In the data rows, the value 128 means zero.
Here are some rows, each followed by its group. Groups can overlap.
[158 122 118 116 132 101 139 126 113 143 128 168  95  86 102 134 142  95
 101  97 125 161 161 116 154 152 136 140 176 152 101 124 143 125 128 108] PH
[162 149 168 170 135  92 111 127 108  69 107 107 176 143 113 121 142 116
 127  98 171 115  93 154 155 122 104  69 121  89 143 125  94 141 134 149] PH
[136 113 114  55  62 168  65 125 107  84 106 119  97 131 109 142 166 161
 147 193 151  90  92  83  49 125 122 110  71 123 165 168 140 143 136 122] CQ
[103 108 112  91  71 152  82 123 111 122 110 113 114 126 105 147 161 142
 144 199 156 106  91  65  51 129 120 114  81 117 167 158 153 146 134 115] LC
[111 110  89 151 141 134 161 135 160 110 107 122 105 145 150 164 139 136
 112  95 106 135 145 169  92 108 102 130 154 106 167 160 139  92 106 111] LC
[ 87 103 107 146 104 124 128 125 107 145 123 107 150 107 111 168 152 104
 152 170 160 101  96  90  79 125 100 141  99 106 160 131 159 146 121 107] CQ
[119 111 144 128 136  98 157 126 109 145 135  98 108  62 104 157 142 145
 148 129 116 127 127 130 154 148 151  98 105 117 107 124 122  97 124 109] NQ
[168 150 128 125  66 146  77 124 112  36 105 125 148 148 112 118 175 138
 143 128 146 110 107 120  76 126 110 102  72 123 163 136 145 136 132 153] CQ
[ 68 156 136 115 125 206 160 133 117 146 145 113 185 167 220  99  79 121
 142 159 115 100 134 128 125  95 101 166 136  87 147 128 113 152 131 166] LC
[138 105  89  81 153 216 158 134 234 146 138 100 100 142 214 117 136 149
 134  98  65 159 138 190 128 125 157 147 116 112 122 125 112  81 119 108] NQ
[173 158 192 171 119 127 118 122 108  38 109 113 188 167 143 104 128 124
 100 101 177 123  97 167 145 127 129  55 116  90 116 121 100 138 137 166] PH
[148 175 178  77 168 187 141 121 114 143 152 116 185 197 187  59  35 139
 148 116  82 167 159 118 133 129 179 137 176 133 108 109  88 158 136 208] MG
[ 86 171 195 171 132  82  73 124 119 145 152 155 152 143 151  54  84 134
 120  95 155 104 127 133 126 125 109 158 149 204 132 129 130 160 130 211] PH
[141 125 112 106 176 142 155 137 196 142 141 139  89 141 129 106 133 158
  50 100  85 173 173 193 149 124 179 138 178 169  99 117 127  65 129 105] NQ
[146 110 108 138 133  99 123 124 109 145 155  90 127 107 104 162 131 101
 146 168 127 130 106  93 139 127 114 125 125  92 135 125 133 154 122 107] RR
[123 116 112 143 135  89 126 125 117 148 149 123 122 114  97 155 123  99
 137 164 133 138 122  81 136 128 122 138 127  98 126 136 143 158 121 112] RR
[162 144 161 119 138  97  93 123 109 131 105  88 115 142 105 133 135 117
 147 107 162  95  96 144 153 146 127  90 118  96 138 120  86 149 137 134] MG
[109 109 105 113  77 140 108 125 114 124 107 113 126 108 102 165 156 126
 140 153 147 123 115  83  61 126 117 122 111 112 167 158 151 146 114 110] MG
[130  92 102 152 111 117 140 123 108 120 105 111 138 118 106 179 154 111
 148 172 130 122 114  94  95 126 103 109  99 103 162 135 139 133 115 108] CQ
[ 94 134 114 130 171 109 158 129 113 145 137 194 158 138 100 124 107 104
 145 126 142 113 133 112 152 125 136 134 155 131  82 124 145 161 131 106] PJ
[129 119 116 148 131 152 157 136 152 145 133 104 130 142 157 134 145  93
 106 101 100 145 152 164 142 115  97 168 134 133 148 122 125 123 120 105] MG
[152 133 117  70  95 145  77 124 109 110 106 103  95 133 105 141 165 127
 148 163 153  92  92 108  97 126 124 104  99 104 162 139 120 145 136 124] MG
[108 134 116 136 157 108 156 123 109 144 131 193 156 120 104 125 112 105
 150 116 142 120 131 112 156 130 134 137 159 133  82 119 145 156 135 108] PJ
[101 134 112 167 106  99 140 123 115 146 132 192 131 111  98 137 113 103
 140 120 151 117 141  99 151 143 117 135 166 124  92 130 154 157 128 113] PH
[132 124 118 101  85 142  91 122 109 122 105 110 121 128 107 141 165 125
 148 177 137 120 103  83  78 125 115 131  94 111 161 146 138 147 136 120] CQ
[139 166 143 120 115 107  64 125 110 147 127 183 101 139 150  73  93 130
 144 185 163  65 114  86 153 150 143 132 112 131  81 126 117 165 133 200] PJ
[163 127 122  92  62 158  67 123 109  54 107 123 124 146 109 127 170 151
 147 157 149  98  96 102  62 124 115 108  65 124 163 149 143 138 136 139] CQ
[136 128 110  72  63 165  94 123 106  57 108 120 108 100 109 174 153 155
 149 159 131 122  90 107  65 125 118 103  63 124 163 162 141 139 112 106] LC
[171 134 113 112 155 158 156 133 141 143 143  93 154 143 157 124 117 106
 151 110  73 165 149 140 141 126 159 150 124 116 119 119  96 153 124 106] MG
[172 133 113 133 148 144 156 132 126 142 120  97 156 142 146 135 113 106
 148 107  84 157 158 130 143 126 142 156 113 106 133 121  96 152 125 106] MG
[135 115 122 138 174 108 159 132 127  38 105 128 116 147 130 173 159 130
 144 105  72 145 169 141 100 115 101 121  86 116 165 145 137 104 101 110] LC
[158 128 107 176 123 117 157 130 110 135 107 105 150 143 125 154 123 101
 148 120  89 156 140 125 143 116  97 163 126  85 155 123 112 148 118 108] MG
[113 172 180 185 133  81  78 125 114 146 156 116 171 142 156  57  96 133
 146 124 134 127 108 117 135 124 100 164 142 150 136 126 113 156 133 212] PH
[ 49 128 126  91 175 162 157 128 105 144 143 206 184 153 155 120  68 117
 151 214 172  74  89  88 143 123 122 134  87 132  69 119 143 166 138 144] PJ
[193 171 203 129 159 110  93 122 113 142 138 133 171 140 157  53  39 135
 116 102  76 164 164 137 154 128 187 136 178 189 101 108  87 157 139 203] MG
[128 118 108 168 127 100 156 125 108 116 105 105 130 122 106 175 148 113
 147 134 125 123 139 111 131 124 101  98 118  93 164 122 120 122 115 108] CQ
[ 99 115 106  97 143 204 158 133 208 147 171 102 115 141 206 117 143 120
 110 100 102 125 147 191 130 126 113 153 150 122 127 125 132 101 122 109] CQ
[125 140 126 132 159 109 136 122 109 140 133 183 167 134 106 126  69 115
 151 121 133 132 133 101 154 132 145 138 166 133  87 116 130 165 141 120] RR
[ 76 102 104 176 128 115 156 136 160 143 169 113  94 144 120 144 135 150
  62  98 152  94 165 180 110 118  98 168 131 175 153 123 170  75 123 106] LC
[126 106  89  59 154 249 158 135 253 145 139 105 101 143 250 108 137 146
 120 100  67 152 136 208 122 125 155 151 134 113 124 122 111  81 122 105] NQ
[116 108  92 120 124 106 158 129 110 145 125 172  95  53 102 149 138 158
 146 155 129 129 128  94 154 153 142 122  93 131  82 124 153  87 130 109] NQ
[130 168 155 151 137 134 103 121 108 111 101 120 190 188 158  75 120 137
 156 150 109 142 121 102 113 107  94 155 140 109 160 122 106 146 143 190] PH
[ 69 117 111 163 119 144 158 137 151 142 143 113 121 144 157 147 147 111
  97  99 145  91 156 174 103 107  97 159 140 153 162 122 158 111 120 110] LC
[126 116 209 147 163 104 155 131 115   0 104 123 123 144 121 176 156 130
  94 102 116 124 157 181 151 121  95  60  92 106 138 117 131 111 104 105] RR
[144 113 107  58  75 165  80 122 104  87 105 115  97 112 112 160 158 153
 152 183 145 103  84  92  66 126 121 112  71 120 163 158 138 143 133 107] LC
[158 143 142 174 138  89 134 126 113 148 121  87 165 134 100 135 108 107
 142 105 136 135 116 131 152 131 145 102 117 106 129 130  90 152 130 126] MG
[110 137 117 113 151  94 106 124 110 146 139 164 105 126 105 138 112 106
 149 151 157 119  94  90 143 126 120 152 142 109 107 124 150 162 136 117] RR
[184 159 176 155 109 104  92 122 114 143 133 140 129 143 128  85  65 127
 126  98  96 150 158 127 152 141 160 139 174 166 105 121  98 159 135 170] LC
[ 80 151 120 172 139 100 118 124 107 142 165 109 188 146 115 116 119 120
 153 165 158  95 114  90 111 123  94 171 130  97 144 117 144 156 141 145] LC
[129 123 169 103 140 103 128 122 107 137 105  85  98  90 104 171 152 109
 149 109 138 122  95 148 154 151 130  82 115 101 132 120 102 129 119 107] NQ
[135 101 101 174 132 108 160 135 166 148 134  94  90 141 106 145 133 162
 116  98  91 165 142 160 151 126 100 160 140  93 142 130 133  68 116 110] RR
[156 125 128 140 149 132 155 138 147 143 157  93 123 142 131 122 144 100
  71 100  86 173 167 170 150 125 130 156 149 165 131 116 118 111 125 102] MG
[135 108 113  61  80 157  79 125 106 116 107 110  95 121 109 151 161 141
 149 194 144  99  91  83  68 124 122 123  80 113 162 150 143 146 136 109] MG
[116  94  98 163 116 147 156 131 145 131 106 114 128 144 160 161 149 118
 152 157 110 132  98 135 120 107  96 121 110  95 162 120 132 120 119 107] CQ
[141 104  89  67 163 223 158 135 241 145 158  98  96 140 219 108 135 154
 110 100  69 160 141 203 130 125 168 145 146 121 113 121 115  75 123 108] NQ
[160 149 181 132  96 123  86 124 109  29 105 114 140 146 107 128 172 120
 126  98 166 100  94 162 133 127 110  66 101 103 144 122 119 137 136 144] PH
[113 124 109 115 147  95 131 125 114 145 139 159 103  96 102 152 134  95
 143  97 153 123 139 102 141 124 122 154 157 121 112 127 158 137 125 109] PH
[147 166 142 127 126 103 158 140 118 145 130 134  99  56 103 118 139 127
   9  99  89 206 202 165 155 147 162 142 173 217 112 122 127  80 126 108] LC
[160 136 125 176 121  96 127 123 111 123 107 100 159 123 103 148 132 106
 145 122 116 141 124 121 143 126 105 126 128  86 159 127 102 146 134 111] NQ
[119 164 165  73 153 220 158 137 118 145 160 103 184 181 227  76  37 128
 143 115  79 143 161 140 125 128 148 147 165 127 127 123  89 155 133 187] MG
[155 141 132 125 152 145 128 124 107 142 142  95 187 178 150  93  93 130
 152 131 190 122  90 100 145 125 134  99 106 111 116 117  88 154 140 178] PJ
[180 162 185 165 118 138 123 124 109  43 107 114 187 174 153  95 120 126
  94  99 172 127 108 167 141 127 135  62 125  88 115 124  98 139 133 179] PH
[ 78 102 100 166 130 129 157 136 166 143 148 109  98 144 139 150 136 146
  77  99 143  99 160 180 103 111  99 158 142 155 164 125 164  79 120 108] LC
[ 72 114  97 175 120 126 157 131 132 143 168 105 133 143 134 155 149 100
 146 116 151  92 125 136 110 113  98 167 133  95 146 123 158 126 123 109] CQ
[ 50 114 111 161 124 142 158 136 158 144 153 113 114 145 155 148 144 121
  87  99 156  77 159 179  89 108  99 151 144 163 163 126 168 100 119 111] LC
[117 109 112 104  93 134 105 122 110 147 116 103 116 111 105 159 157 113
 146 172 147 128  99  75  83 124 119 135 100 102 163 134 149 149 123 107] CQ
[148 148 129 125 172 120 156 138 169 144 142 117 101 140 108 109 136 131
  43 101  69 201 180 182 153 126 187 139 177 177 111 120 112  83 128 104] CQ
[140 102 109 172 120 130 155 133 168 116 108 108  94 143 138 152 134 162
 125 101  76 159 149 163 146 114  96 169 119  85 162 119 118  74 117 103] RR
[137 106  88  57 158 240 156 135 252 142 147 103  98 141 241 105 137 155
 107 100  69 156 143 212 125 126 164 149 147 119 120 119 114  79 124 107] NQ
[108  72  88 126 163 132 156 129 170 144 146 152 108 141 124 139 140 154
 148 167 127 123  93 128 149 126 128 114  99 122  92 120 150  92 130 106] RR
[ 68 100  96 159 110 168 158 132 163 145 126 115 129 144 182 156 146 107
 146 136 132  95 113 148 106  98  99 149 116  93 162 126 147 121 118 107] CQ
[126 100  85 149 109 110 159 133 135 146 129 182  91  67 104 136 132 166
 148 101 132 146 118 123 156 143 143 135 127 132  79 124 157  68 133 107] NQ
[111 137 114  96 173 158 158 132 136 145 144 161 165 143 148 116  97 107
 146 139 112 133 130 126 141 126 160 133 133 132  87 124 123 162 134 110] NQ
[ 55 130 121  91 173 162 157 130 122 145 140 204 181 141 155 122  79 113
 147 195 153  82 107 106 141 127 130 134 109 133  74 123 145 167 135 132] PJ
[124 119 167 100 144 102 132 125 107 142 106  82  95  84 104 170 149 115
 148 109 137 119  98 148 155 150 133  82 115 103 129 122 105 123 120 107] NQ
[161 139 128 142 110 108 150 122 115 145 125 160 111  90 101 125 138  96
  98  96 105 181 166 124 153 146 167 133 184 152  94 124 128 128 128 108] PJ
[131 104 117 167 130 119 156 134 173 135 104 100  92 143 119 149 137 169
 134  96  71 154 170 157 146 128 117 147 127  93 149 125 119  73 114 112] RR
[138 102 101  75  60 166  93 123 106  71 108 122 111 101 111 174 154 158
 151 175 136 122  91  85  52 125 117 109  68 125 163 167 143 141 115 102] LC
[158 146 162  95 123 117  85 122 106 116 108  92 103 138 106 134 151 114
 150 115 158  93  91 142 153 128 121  87 127  86 154 122  91 148 137 132] MG
[125 110 123 149 144 123 156 131 164 141 116  94 106 145 120 145 142 151
 143 104  92 135 173 138 146 125 148 112 114 106 129 124 109  92 117 109] NQ
[129 175 204 104 133 104  48 119 117 146 129 194  96 143 161  45  70 136
 132  99 146 115 107 133 151 150 126 137 175 205  97 124 120 165 135 216] PJ
[120  99 104  92  62 161 103 122 111  89 107 120 120  99 107 174 153 148
 147 162 143 128 104  78  45 126 118 106  89 125 164 174 150 140 110 107] LC
[136 110 105 109 171 147 159 136 208 149 147 141  85 140 130 107 131 157
  63  96  86 166 171 190 144 126 177 129 185 147  99 131 132  63 123 109] NQ
[152 133 140 130 118 111 114 123 109 116 106  98 129 112 106 158 146 105
 148 125 128 131 102 128 141 127 113 108 122  88 159 122 105 147 129 108] NQ
[133 104  98  55 163 243 156 136 253 143 153 102  99 141 241 102 136 145
  91  99  69 154 155 216 124 125 165 147 168 122 119 121 113  80 123 106] CQ
[128 102  85 151 111 112 157 132 133 144 127 177  93  70 107 137 133 169
 154 107 131 147 111 121 157 143 142 139 119 133  78 118 156  69 137 105] NQ
[ 91 145 121 140 118 120 103 124 109 134 103 117 176 145 108 122 160 119
 150 157 153 105 115  89  71 123  98 135 132 111 162 143 141 148 137 140] CQ
[102  73  85 160 101 106 159 130 132 144 124 207 101  76  97 144 139 160
 142 156 156 117 105 104 151 146 131 130  97 133  76 129 173  86 132 110] NQ
[133 161 187 159 143 107 109 125 115 144 156 113 186 149 136  75  66 127
 108  99 112 146 156 135 151 126 101 158 149 193 136 123 106 156 135 179] CQ
[108 139 116 124 138  98 110 125 107 142 133 183 111 128 106 135  99 111
 150 143 161 113  99  95 154 124 115 151 154 116  97 121 152 163 139 120] RR
Which 3 other groups have their centres nearest to the centre of group PJ, nearest first?
PH MG RR
Group LC spreads out most along one direction. Which 3 other groups' directions of most spread are closest to that one, closest first?
CQ MG NQ
Which 4 groups are nearest to each row below, nearest first, going by the distance to the group's nearest row?
[154 121 112  78 110 130  89 124 108 143 111  96  96 122 107 150 162 109
 148 173 134 105 100  99 112 124 122 128 112  93 159 121 129 150 136 110] -> MG CQ NQ RR
[151 141 135 156 155 101 159 137 142 147 150 105 113 130 102 119 142 106
  42  99  83 187 188 171 153 128 146 146 164 186 126 127 120 101 121 108] -> MG CQ LC NQ
[ 55 164 166 156 131 133 112 123 112 144 145 116 188 181 156  77 110 129
 149 111 156  79 146 112  88 105  95 149 141 154 161 129 133 151 137 181] -> PH LC CQ PJ
[ 89 106 103 135  78 139 123 124 112 128 110 117 142 105 107 172 151 120
 144 138 156 104 113  97  54 123 108 119 120 115 164 158 158 138 111 103] -> MG CQ LC RR
[114 105 114  84  71 154  89 122 110 119 108 112 111 117 106 157 160 142
 146 190 151 115  95  69  54 127 121 115  78 116 164 157 151 146 129 108] -> LC MG CQ RR
[137 112  95 144 157 124 160 134 147  69 110 124 110 145 144 172 141 130
 134  95  78 154 148 155  97 111 102 121 117 111 167 165 129  98 101 111] -> LC RR NQ CQ
[147 161 165 148 107 106 156 138 127 145 129 124 101  66 100 116 138 125
  19  96  64 226 204 162 152 147 199 131 185 195 109 125 111  84 123 108] -> LC CQ PJ MG
[119 113 137 117 136  99 153 122 104 140 134 111 100  65 105 158 144 150
 151 136 122 123 114 125 154 149 147 101  95 118 102 118 125  98 128 105] -> NQ RR CQ PH
[153 154 133 130 121 105 155 122 117 145 129 144 102  74 101 125 145 101
  69  99  94 197 176 134 153 151 168 135 180 170 103 125 125 110 126 109] -> PJ PH LC CQ
[109 177 186 112 134  99  50 124 116 148 132 191 101 142 160  49  86 134
 142 129 152  96  99 116 152 133 125 138 172 162  98 129 127 164 130 220] -> PJ PH LC RR
[174 143 139 113 159 153 156 132 112 142 147  92 185 142 154 120  58 115
 146 106  67 174 159 128 143 124 163 149 155 116 121 121  87 154 135 132] -> MG NQ LC RR
[127 113 186 149 152 124 158 131 143   1 106 126 113 144 141 173 146 138
 100  99  87 136 194 167 143 111  99  83  96 106 148 125 132  99 100 110] -> RR LC NQ CQ
Which 3 other groups have their centres nearest to the centre of group LC, nearest first?
CQ RR MG
Which 4 groups are nearest to each row below, nearest first, going by the average distance to the group's rows?
[152 155 142 130 122 108 157 123 115 145 129 140 103  70 102 124 143 103
  62 100  87 205 178 138 153 150 174 135 181 173 102 124 121 105 127 107] -> NQ RR MG PH
[139 102  88  86 163 195 160 136 227 146 160  97  93 141 188 114 134 154
 119  97  70 164 143 189 134 125 168 143 136 120 113 128 117  75 120 109] -> NQ RR MG CQ
[ 89 128 115 150 158 101 139 121 107 143 143 172 175 133 104 138  94 114
 149 186 153 103 104  85 153 126  99 148 106 116  96 120 145 163 137 120] -> PJ RR PH CQ
[176 158 138 102 144 100  70 124 107 144 132 106  96 140 133 100 119 126
 149 138 188  61  91 126 155 152 148  96 102 120 103 121  94 157 137 173] -> PJ PH MG RR
[ 85  73  89 134 160 107 155 131 146 142 128 207 111 120 103 139 143 150
 147 176 160  99  91 111 155 130 125 126  91 134  71 120 170  97 136 108] -> RR PJ NQ CQ
[157 139 124  82 105 132  85 125 107 110 104 101 103 131 108 144 167 118
 150 147 150  98  94 120 117 123 120 110 107  97 163 126 112 146 138 119] -> CQ MG RR LC
[ 57 129 120 103 171 148 158 130 118 146 143 203 177 139 140 124  83 109
 145 183 154  82 114 105 143 127 125 132 119 130  79 128 149 167 134 127] -> PJ RR PH CQ
[101 110 107 130  96 124 117 122 110 144 129 105 136 108 106 165 157 109
 147 163 155 113 104  84  82 127 112 145 104 102 164 124 155 151 118 106] -> CQ RR LC MG
[158 138 120 145 108 109 115 124 111 118 105 102 140 121 104 149 148 110
 145 133 121 138 111 118 129 127 111 122 118  93 166 126 109 147 134 110] -> RR MG CQ PH
[134 119 110 102 132 109 102 124 108 143 151 112 102 119 107 150 135 106
 147 171 141 116 108  81 130 125 121 152 122  90 132 122 141 156 137 106] -> RR CQ MG PJ
[208 174 201 140 127 111  84 123 110 140 133 130 148 138 157  55  43 137
 113 105  76 155 169 140 157 134 186 140 175 196 103 102  89 158 143 197] -> MG PH PJ RR
[155 139 117  89  99 134  88 123 107 109 106 104 105 127 106 147 163 120
 147 150 141 106  97 113 110 124 120 113 103  99 164 130 117 146 136 112] -> CQ MG RR LC
Group PH spreads out most along one direction. Which 3 other groups' directions of most spread are closest to that one, closest first?
RR LC CQ
Which 3 other groups have their centres nearest to the centre of group CQ, nearest first?
LC MG RR
Which 5 groups are nearest to each row below, nearest first, going by the average distance to the group's rows?
[148 122 119 168 143  96 125 124 104 140 149  92 180 142 109 130 116 118
 154 156 164 123  93  93 156 124  96 114 113 101 125 117 114 154 141 134] -> RR PH MG PJ CQ
[ 50 115 108 155 132 140 156 134 150 146 144 115 117 145 156 154 144 115
 102  99 157  77 146 170  82 107  98 145 144 149 163 132 166 104 120 105] -> LC CQ RR NQ MG
Which 5 groups are nearest to each row below, nearest first, going by the distance to the centre of the group?
[ 80 166 188 172 128 109 103 125 116 145 162 128 186 160 142  67  81 129
 117  99 148 100 153 132 123 118  98 168 136 201 143 124 128 157 135 190] -> PH PJ MG LC CQ
[128 122 147 100 117 124 121 123 108 109 105  97 106  91 106 179 157 107
 149 126 137 120  97 133 138 125 120  88 120  92 161 123 111 132 116 107] -> CQ RR LC MG NQ
[147 109 114  67  80 156  80 125 106 105 107 111  99 120 110 150 161 140
 149 184 144 101  90  90  75 124 120 115  79 113 162 150 136 144 137 109] -> CQ LC MG RR NQ
[140 105  97 126 175 113 157 135 183 142 134 165  84 135 101 115 132 169
  66  99 109 157 167 177 153 126 166 135 184 158  94 121 144  61 130 107] -> NQ RR LC MG CQ
[165 133 124 149 121 110 155 123 111 141 127 159 137  93 104 123 133 101
 110 101 105 174 157 126 155 138 167 137 180 145  90 117 125 133 132 106] -> RR NQ MG PH PJ
[124 103 112 154 143 123 157 132 168 142 117  97  96 141 122 147 135 168
 151 114  79 141 152 147 150 125 124 134 114 101 133 120 120  75 123 107] -> NQ RR CQ LC MG
[152 128 109 162 126 135 157 134 127 146 110 104 145 141 142 142 126  97
 145 100  83 164 139 137 144 125  98 165 134  89 154 126 112 143 116 107] -> MG RR CQ NQ LC
[201 173 214 117 120 107  60 122 118 145 125 148 101 140 153  49  55 135
  93  98  92 140 173 148 153 150 172 135 181 217 104 123  87 159 135 206] -> PH MG PJ NQ RR
